In the rows, 128 means zero.
The rows below fall into families. The same turns and mirrors carry the whole set onto itself and the rows of a family onto each other. For each named row, which other rows are in its family? Write them in the order they are listed.
These 25 rows form 5 families of 5 rows each.
vuso: [124 102 101 135 117 133 123  83 109 140 142 136  94 152 132 138 173 123
 132 130 107 120 150 139  86]
riv: [113 129 115 160 156 112 112 134 106 128 119 147 136 131 123 131 149 126
 102 104 113 122 160 143 139]
Fafo: [127 139 132 141 164 114 104 117 129 117 145 126 145 150 140 104 132 148
  83 121  97 137 106 153 127]
Gan: [109 130 126 119 108 117 147 140 111 121 126 155 159 134  99 122 139 124
 132 139 108 103 135 169 128]
Negi: [130 106 125 125 136 123 154  78 105 118 133 125 103 139 116 127 156  88
 112 129 123  98 139 153  74]
giso: [109 141 113 122 128 121 148 137 118 125 133 137 130 107 106  74 107 152
 117 122 149 114 148 170 115]
ruma: [135 106 137 123 136 128 195 121 123 163 114 122 145 149 124 102 147 126
 123 119 147 114 123 127 108]
vuvaf: [107 131 121 131 158 125 172 119  97 165 132 122 101 147 156  97 144 137
 109 140 145 101  90 165 116]
Gofof: [107 127 115 123 126 137 174 124 110 150 121 124 103 118 143  77 120 125
 100 119 174 106 135 147  90]
Nugo: [127 126 126 108  96 147 122  83 105 111 121 114  86 149 159 129 136 117
 106 131 126 116 112 136  75]
vod: [105 124 113 113  90 153  92 104 141 124 126 118 123 144 136  93 116 139
  99 119 121 132 127 115  91]
baris: [117 114 106 137 120 122 156 162 104 153 129 160 135 141 136 117 158 138
 125 136 131 109 154 160 134]
rutib: [128 126 128 114 126 138 181 111  94 142 111 113  93 140 162 108 132 127
 112 131 168 100 114 146  93]
ruban: [105 143 122 138 132 132 107 107 136 113 128 118 149 123 109  97  97 153
  97 105 123 134 145 136 117]
Zutem: [108 127 133 143 151 123 112 116 121 125  96 120 152 146 115 134 129 102
  88 105 115 111 127 117 131]
kuv: [119 138 119 129 162 107 139 142 111 135 147 139 132 142 130  91 131 155
 107 149 120 108 108 186 136]
nez: [131 143 125 114 136 115 166 144  99 123 118 134 123 123 125  96 116 153
 126 139 156 102 129 176 126]
nokas: [127  95 115 101 114 130  97 130 136 135 105 132 108 157 117  98 161 108
 124 136 116 110 114 113  97]
vuge: [122 128 130 121 118 134 100 108 127 132 140 127 117 159 160 102 158 136
  99 124  91 143  82 132  97]
Vovi: [122 101 112 147 134 137 179 106 105 170 130 127 121 157 154 131 160 128
 114 121 142 113 151 130 107]
semir: [129 108 108 139 135 125  88 125 131 146 115 133 113 153 126 111 167 137
 125 108 109 139 136 104 117]
Sigok: [133 153 133 130 150 113 115 124 117  99 115 120 147 130 117 113 102 156
 103 116 125 126 132 148 136]
Lali: [ 97 122 109 119  94 152 133  89 111 125 132 121  93 132 153 104 126 108
  92 124 144 108 134 142  67]
rov: [136 133 128 109 108 135  84 109 135 105 112 113 126 153 137 113 123 149
 109 121 108 139 111 117 110]
Fanob: [102 132 123 127 123 136 140  89  94 143 141 125  88 148 166 117 160 117
 106 133 114 113  84 158  88]

Same family as Vovi: vuso, riv, baris, semir
Same family as ruban: giso, Gofof, vod, Lali
Same family as Zutem: Gan, Negi, ruma, nokas

